[ -2   0  -6   0   1  -5 -39  13   5 -40  64  -4 -27   3] = z830
[-10 -13  -1 -16 -15  17   8 -25 -18   9 -21   0   8 -23] = z372
[-12   1  54 -17  -7  27 -12   3  -6  -6  84   4 -66 -11] = z359
[ -5   0 -17   1  -8  22  -8  -1   5  28 -14  -8  -6 -14] = z796
find: [-10 -13  -1 -16 -15  17   8 -25 -18   9 -21   0   8 -23] => z372
shift +1: [ 0 -6] => [ 1 -5]
both z830 z372:  => [0]

[ -2   0 -16  -5  -1 -11 -27  -4  22 -25   6 -22   4   5  12  -3  14 -45
 -24  23]  z73
[ 23  21  -1   2   2  -4  -1 -25  15  10  18 -24 -34  12 -11  -6  -2 -54
  -2  11]  z560
[ 29  24   0  11   3  -9   3 -25   5  14  26 -27 -42   0 -19   2  -2 -57
   1  11]  z670
[ 29  -3  -1   2   3  -9   3 -25   5  14  26 -27  12   8 -19   2  -1 -57
   1  11]  z604
[ 18   2 -23 -23   5   0  -4  34  19 -26  28  -6 -25  -1  13   6  37 -42
 -30  21]  z878
[ 29  24   0 -27   3  -9   3 -25   5  14  26 -27 -42   0 -19   2  -2 -57
   1  11]  z136
[  8   7   5  12   1   1 -24 -13  37  -6  24 -18  -3  11  19 -16  17 -37
 -24   5]  z315
[ 18  12 -15   3   3 -12 -10   4  19   5  13 -17 -23   5   4  11   7 -38
 -20  11]  z321
shift +1: [-18] => [-17]
find: [ 18   2 -23 -23   5   0  -4  34  19 -26  28  -6 -25  -1  13   6  37 -42
 -30  21] => z878
find: [ 29  24   0  11   3  -9   3 -25   5  14  26 -27 -42   0 -19   2  -2 -57
   1  11] => z670
find: [ -2   0 -16  -5  -1 -11 -27  -4  22 -25   6 -22   4   5  12  -3  14 -45
 -24  23] => z73
shift +1: [-24] => [-23]

[ -2  -2 -38  -2   1   0  57   0  -2 -29  67   1 -11   2  -4   0 -30] : z479
[  4   4   4  -1  -2  11 -25  -7   2   5  -1   4  17  -9   2  -4 -18] : z620
[  1   3 -15  -4   3 -12  13   8  -2  17 -23   7   7  11   3   1  28] : z637
[  4   4   4  -1  -2  11 -25  -7   2   5  -1   4  18  -9   2  -4   2] : z514
after: [18] => [-9]
after: [57] => [0]
find: [ -2  -2 -38  -2   1   0  57   0  -2 -29  67   1 -11   2  -4   0 -30] => z479

[-6 13  0 24] : z55
[80 13  0 24] : z40
[-20  -3   0  -6] : z420
[-20   1   0  73] : z187
[ 0 -3 -5 -7] : z554
shift -1: [-6] => [-7]
shift -1: [80] => [79]
both z187 z554:  => [0]
shift +1: [0] => [1]
shift +1: [1 0] => [2 1]
after: [-5] => [-7]

[  5 -87  -3   8 -49   3  45 -32 -32  50 -85 -14 -11 -18 -13 -60 -24   5
  25  27 -50 -16  71 -58 -20  59  22  19  -7 -33  -7 -19  22  -4  23 -17
 -58 -17 -23   0  -5  10 -15]  z212
[-14 -87  -2  26 -68 -38  58  -7 -53  55 -63 -34 -18 -12   7 -73 -50  38
  24  -8 -35 -47  35 -88 -36  18 -10  14 -32 -10  28  -9 -30  11  18  26
 -84   6 -14  -7  -8  22 -22]  z684
[-38 -74  -4  34 -48 -53  60 -38 -39  49 -66   2 -29 -38   9 -38 -50  49
  55   8 -41 -54  36 -85 -33  27 -21  11 -41  51  54  30 -39  24  33  43
 -41   4  -3  25  26  19 -25]  z990
shift +1: [26] => [27]
shift +1: [ 23 -17 -58] => [ 24 -16 -57]
find: [-38 -74  -4  34 -48 -53  60 -38 -39  49 -66   2 -29 -38   9 -38 -50  49
  55   8 -41 -54  36 -85 -33  27 -21  11 -41  51  54  30 -39  24  33  43
 -41   4  -3  25  26  19 -25] => z990
after: [-13] => [-60]
shift -1: [-32] => [-33]
shift +1: [-21  11 -41  51] => [-20  12 -40  52]
after: [-66] => [2]

[-17  20   5   6   3 -12 -22   2  12  -9   1  15   1 -11   5  -5   5   1
  -9  -1  23   7  27   9  23 -13  23 -24   0   8   9   7 -19 -18   1  12
  11   7  12  17 -10  26   7 -15   6   4  -9  14  12  -8 -10  -5   3 -10
 -16  39] = z712
[-16   8  -4   0   5  -6 -13  -2   3   4  22   6   7 -24  -2  -1   8   2
   4 -14  19  -3  12   1 -52  -8   2 -10   1   0  -8   2 -19  -6  -9   7
  13   4  12  17  -8   9   2  -8 -10  -6  -6  -2  -2  -7   1   9   7  -9
 -15  18] = z226
[-16   8   0  -1   1  -8 -12   3   1   2  18  18   7   0   0  -2  14  -2
   2 -14  17   1  13   3 -43  -8   5 -13  -1   1  -5   2 -19  -8  -6   9
  11   4  12  18  -7  15   3  -9  -8  -5  -7   0   2  -3   0   5   5 -13
 -14  15] = z820
[ -4   1   0   3   6  -2  -2   2   1  19   8  -8   4  -6   0   1   1   1
   4  -5   7  -1   6  -1 -45   0   2  -5   0  -3  -1   1 -19  -2  -5   2
   6   1   4   5  -2   4   2  -2  -9  -4  -3  -3  -7  -2   1   4   1  -3
  -6  13] = z647
[ -4  11   6   5  -1  -6 -11   1   8 -10 -12 -46  -3  65   5  -4  -1   0
 -10   7   7   7  14   6  47  -6  17 -13   0   7  11   4 -19 -11   6   5
   1   4   2   4  -4  15   4  -7  12   7  -4  13   8  -3  -8  -9  -1  -2
  -4  30] = z302
[-16  10   3   4   6 -10 -14   6   4   1  12  13   7 -19   3  -2  10  -1
   1  -9  20   3  21   4 -49  -8  13  20  -1   1   2   5 -19 -12  -6   9
  13   5  12  17  -7  21   6 -10 -10  -4 -10   2   2  -4  -2   2   2 -13
 -15  22] = z840
find: [ -4   1   0   3   6  -2  -2   2   1  19   8  -8   4  -6   0   1   1   1
   4  -5   7  -1   6  -1 -45   0   2  -5   0  -3  -1   1 -19  -2  -5   2
   6   1   4   5  -2   4   2  -2  -9  -4  -3  -3  -7  -2   1   4   1  -3
  -6  13] => z647
shift -1: [0] => [-1]
find: [-16   8  -4   0   5  -6 -13  -2   3   4  22   6   7 -24  -2  -1   8   2
   4 -14  19  -3  12   1 -52  -8   2 -10   1   0  -8   2 -19  -6  -9   7
  13   4  12  17  -8   9   2  -8 -10  -6  -6  -2  -2  -7   1   9   7  -9
 -15  18] => z226
shift -1: [-19   3] => [-20   2]

[ 29  29  33  -8  17  -5 -33 -28   4  22  -2  11  -8  24 -39 -28 -31  27
 -30  -6  13 -25  12  29 -36  30  26  13  32 -24 -37   4 -33 -27]  z640
[-26 -25 -28 -21   2   6  31   8  -9 -28  -5  18  -4   1  32 -10  38 -24
  22   3   9  24   7 -31  38 -31 -26 -18 -26  -4  30  10  30  29]  z544
[-25 -25 -22 -54  49  -1  25 -45   5 -33   3  44 -16  45  27 -67  27   7
   3   0  44  24  29 -40  -2 -25 -20 -36 -21 -45  15 -16  12  20]  z88
[-33 -35 -33 -10   1  -3  33   3  -7 -36   2  -3  -4   0  34  -3  33 -29
  34   1   4  37   3 -29  27 -30 -35 -20 -33 -14  34  -6  31  35]  z407
[ 26  16  24 -39  44   0 -23 -51   1   8   6  23 -16  50 -27 -55 -17  34
 -34   2  36 -17  19  13 -35  18  33  -5  22 -45 -32  -1 -26 -25]  z272
shift -1: [50] => [49]
after: [-40] => [-2]

[  6   6  35 -31  10 -11  31   8  15 -24 -26  13 -33 -10  48 -14  -9   1
  10 -24 -11 -12  16   1   7   2  19   6  36  -5  17] -> z958
[ 44  44  70 -54   9 -51  46  10  57   6 -50  22 -51 -53  81 -56   9 -25
   9 -47 -48 -25  62 -24  45  38  53  43  60 -41  27] -> z466
[ 44  44  70 -54   9 -51  46  10  57   6 -50  22 -51 -53  81 -56   9 -25
   9 -47   5  37 -20 -24 -10   1 -26  -2 -54 -11   1] -> z993
find: [ 44  44  70 -54   9 -51  46  10  57   6 -50  22 -51 -53  81 -56   9 -25
   9 -47 -48 -25  62 -24  45  38  53  43  60 -41  27] => z466
shift -1: [70] => [69]

[ 13   8 -10  16] -> z570
[ 21  38 -20  28] -> z287
[ 61  16 -39  61] -> z806
[ 30  18 -65  87] -> z56
[ 19  30 -12  21] -> z615
[47 10 10 18] -> z91
[ 28  65 -33  47] -> z927
[ 53  28 -16  35] -> z426
[74 62 -8 54] -> z634
[38 27 12 10] -> z754
shift -1: [19 30] => [18 29]
after: [74] => [62]
both z91 z56:  => [18]
shift -1: [16] => [15]
both z570 z806:  => [16]

[-85 -82  80 -82  79  79  79 -24 -13 -24  78 -20 -82 -82 -82 -82 -83  81
 -19] = z153
[-85 -82  80 -82  79  79  79 -24 -13 -24  78 -20 -82 -82 -81 -81  34  77
  11] = z753
[-85 -82 -60 -82  79  79  79 -24 -13 -24  78  85 -82 -82 -82 -82   6  81
 -19] = z177
[ 75  72 -83  71 -81 -81 -82  56  49  56 -81  53  71  72  71  72  34 -84
  53] = z728
[ 55  63  59  64  55  53  57 -88 -88 -88  55 -87  65  67  65  63 -89  63
 -88] = z617
shift +1: [ 57 -88] => [ 58 -87]
shift -1: [71] => [70]
shift -1: [-82 -82] => [-83 -83]
after: [49] => [56]
after: [-89] => [63]

[-72  15  59 -35] = z885
[ 9  9 49  6] = z180
[-32   4  -5 -34] = z183
[-78 -79 -77 -31] = z165
[-79 -32  72  16] = z786
[-79   9  34  14] = z72
[ 77 -11  44  -4] = z857
find: [-32   4  -5 -34] => z183
after: [-77] => [-31]
shift +1: [15] => [16]
find: [ 77 -11  44  -4] => z857
after: [15] => [59]
both z183 z786:  => [-32]
both z72 z165:  => [-79]

[ 64 -56  72 -67] -> z802
[-64 -66 -82  64] -> z169
[ 70  76 -71 -71] -> z616
[ 71  77 -71 -72] -> z247
[ 67  74 -70 -69] -> z22
[ 70  76  72 -71] -> z892
[ 71 -41  73  72] -> z338
[ 64 -56  72  75] -> z937
[ 69  76 -71 -71] -> z951
shift -1: [-71] => [-72]
shift +1: [-64 -66] => [-63 -65]
shift -1: [ 64 -56  72] => [ 63 -57  71]

[  3  11  -1   8   8  -7   4  -5   4   1  36   7   1   1 -25   1] : z250
[  6 -43   5 -12 -30  18   1   6 -35  -7  48 -17   0  -1   1  15] : z236
[  0 -31   1  -7  65  -2  14  -2 -35  -2  -7  39   1   2 -12  -7] : z873
[ -2  -7  -1  -3 -10  -9  -5   7  -8   0 -32  -5   0  -1  33  -2] : z194
[  0 -31   1  -7  65  -2  14  -2 -35  -2  -7  14  -1  -1 -35   9] : z109
[  0  -5  -3   6  21 -63   0   3 -29   6  25  12   1   1  22  -2] : z197
[  3  21   2   7  -1   2   4  -7  18   0  27   0   0   2 -29   2] : z104
[ -1  -1   0  -7  28  31   5  -6  10  -2 -47  14  -1   1  -4  -7] : z614
after: [39] => [1]
shift +1: [-7  4] => [-6  5]

[-32  29 -48 -26  32  29 -31 -26  31  49  26  69  43] = z863
[-68 -41  56 -29 -36  34  39  47  31 -46  -1  34 -15] = z883
[-15 -71  49   5 -41 -15  29  49  24   0   4 -67 -18] = z538
[  3   0  22  33  70 -45  -5  50  20 -30 -24  13  25] = z535
[-43  50  45  12  62  15  23 -52 -43  27  -9  36 -68] = z843
[-15 -71  49   5 -41 -15  29  49  24   0 -14  25  38] = z345
[-43  50  45 -25  62  15  23 -52 -43   0  70  62 -55] = z249
after: [13] => [25]
shift +1: [-9 36] => [-8 37]

[-1  1  5  6  2 -5  1  1 -1  3 48 40  3  1  8 -1 -2  0  5]  z32
[  0   0  -2  -1   0   3   0  10  63  27   2   1  -1   0  -4   0   2   0
 -14]  z651
[ 2  0  7 59 28  2  0 -1 -1 -2  0  3  0 -1 -4  2  1  2 -2]  z386
[ 3  1  0  0  0  0  1  1 -1 -1  0 -1 -1 -2 -1  0  4 50 44]  z511
[ 0  1  5  5  0 19 65 14  0  0  1 -5  1  1  6 -1 -1  0  5]  z418
[  2   2  30  46   3   5  -1  -3   0   0  -2   8  -1  -1 -11   3   3   0
  -9]  z118
[ 0  0 -2 -1  0  3  0 10 63 27  2  1 -1  0 -4  0  2  0 -2]  z493
[ 15   0   9  11   1  -7   1   4   1   0   2 -13   3   2  16  -4  -4  18
  76]  z672
[-1 -1  7 10 25 59 10  3  1  3  2 -9  2  1 16 -1 -3 -1  9]  z552
shift -1: [0] => [-1]
find: [ 15   0   9  11   1  -7   1   4   1   0   2 -13   3   2  16  -4  -4  18
  76] => z672

[ 15  13  22  14  13  18   5 -28  23   8 -15 -15  11 -20 -26   0  23] : z788
[ -5  24  36  10   7  45  -4  -7  32  27 -27 -29  12  -8  -2   6  28] : z45
[ 43  62   6   2  67  -9  10  -8  15  -8 -13   0  25  15  -9 -13   9] : z13
[  0  -2 -28  -8   3 -11  -1  31 -17 -14   6  15  -7  15  34  -4  45] : z975
[ 14  56  14  -2  45  -4   4 -28  21  23  -3  -1  30  20 -36   0  18] : z569
[ 13 -12  19  12  -5  26   1  -3  13  -9  46   2  -6 -22   7  -5  12] : z411
shift +1: [21 23 -3] => [22 24 -2]
find: [  0  -2 -28  -8   3 -11  -1  31 -17 -14   6  15  -7  15  34  -4  45] => z975
after: [24] => [36]
find: [ -5  24  36  10   7  45  -4  -7  32  27 -27 -29  12  -8  -2   6  28] => z45

[ 29  68 -75 -32 -27  59 -29  25  24  76  47  -1 -35 -54 -75  25 -15 -54
 -61  17 -61  45 -59 -58  69  19  -8  20  64  67  75  33 -70  28  30  11
 -17 -50  -3  30  56 -17   7 -57 -34 -40 -64 -46  31 -30  76 -74] -> z856
[-57 -29  76  42  70 -22 -37  11 -49 -49  75  73  56  67 -56 -33   2 -36
  42  -3 -40  -7 -75  -5  18  53  18  51 -33 -14   5 -11 -44 -28  41  59
 -11 -75   3 -11 -72 -15  44  50  74 -21  34  12  46   9  75  77] -> z899
[ 29  68 -75 -32 -27  59 -29  25  24  76  47  -1 -35 -54 -75  25 -15 -54
 -61  17 -61  45 -59 -58  69  19  -8  20  64 -56  75  33 -70  28  30  11
 -17 -50  -3  30  56  74   7 -57 -34 -40 -64 -46  31 -30  76 -74] -> z583
find: [-57 -29  76  42  70 -22 -37  11 -49 -49  75  73  56  67 -56 -33   2 -36
  42  -3 -40  -7 -75  -5  18  53  18  51 -33 -14   5 -11 -44 -28  41  59
 -11 -75   3 -11 -72 -15  44  50  74 -21  34  12  46   9  75  77] => z899
shift -1: [29] => [28]
shift -1: [-30] => [-31]
find: [ 29  68 -75 -32 -27  59 -29  25  24  76  47  -1 -35 -54 -75  25 -15 -54
 -61  17 -61  45 -59 -58  69  19  -8  20  64  67  75  33 -70  28  30  11
 -17 -50  -3  30  56 -17   7 -57 -34 -40 -64 -46  31 -30  76 -74] => z856
shift -1: [-57 -29] => [-58 -30]
shift -1: [-75  25] => [-76  24]
after: [-36] => [42]

[ 34 -60 -24   5  65  10  61  69  20 -38   5  25  82  65   4  17  71 -14
  74  14] -> z798
[ 25   3 -10 -18  22  36  33   9  34  36  28   8   1 -22 -12 -28   9   5
  -7  19] -> z447
[-11  66  22  19 -70 -22 -32 -16   4 -15   1  55   3  36  70  50   1   7
  11  -3] -> z227
[74 -1 -1 -1  2  1  2  0  1  1  2  0  1 -2 -1 75  1  1  0  2] -> z464
[-11  66  22  19 -70 -22 -32 -16   4 -15 -15  55   3  36  70  50   1   7
  11  -3] -> z64
both z798 z464:  => [74]
shift -1: [2 0] => [ 1 -1]

[-23  17   5   5   4   1 -60  28  18]  z290
[ 71  40   0  -7  -1   4 -65 -75 -16]  z93
[ 31  17  -7  45  -3   4   5  13 -13]  z918
[ 14  -8   1 -48   3 -18  21  35   4]  z947
both z947 z918:  => [4]
shift +1: [17 -7] => [18 -6]
after: [28] => [18]
find: [ 14  -8   1 -48   3 -18  21  35   4] => z947
shift -1: [45 -3  4] => [44 -4  3]

[ 37  28   3  13   1  -4 -26   9 -25   3 -32 -35] : z41
[  5  -3  -4  -3  11   6 -10   4   0  -5   3  -9] : z605
[ 37  29   3  13   1  11 -26   9 -24   3 -32 -35] : z21
[ -3  31  18  18 -40 -29  30   5 -13  32  12  30] : z137
[ -5   6   5   4  -9 -11  10   5  -2  11  15  13] : z442
[-15 -20   0  -9 -15  10  -5 -34  15 -18 -53   8] : z823
[ -9 -15  -1  -7  -9   8  12 -25  10 -14 -39   4] : z487
[ -5 -10  -6  -6  16   2  -7   7   6  -4  23  -1] : z470
[-22 -30  -1 -13 -20  10  26 -49  22 -27 -74  12] : z190
[ 3 -2 -2 -1  5  4 -5  0  0 -3 -3 -6] : z279
shift +1: [ 6 -4] => [ 7 -3]
find: [ 3 -2 -2 -1  5  4 -5  0  0 -3 -3 -6] => z279
find: [ 37  28   3  13   1  -4 -26   9 -25   3 -32 -35] => z41

[ -7  -2  10   8 -35  -8] : z463
[-7 10 10  8 46 -8] : z326
[ -7  -2  10   8 -35  45] : z134
shift +1: [10 10] => [11 11]
find: [ -7  -2  10   8 -35  45] => z134
shift -1: [-7 -2 10  8] => [-8 -3  9  7]
after: [46] => [-8]

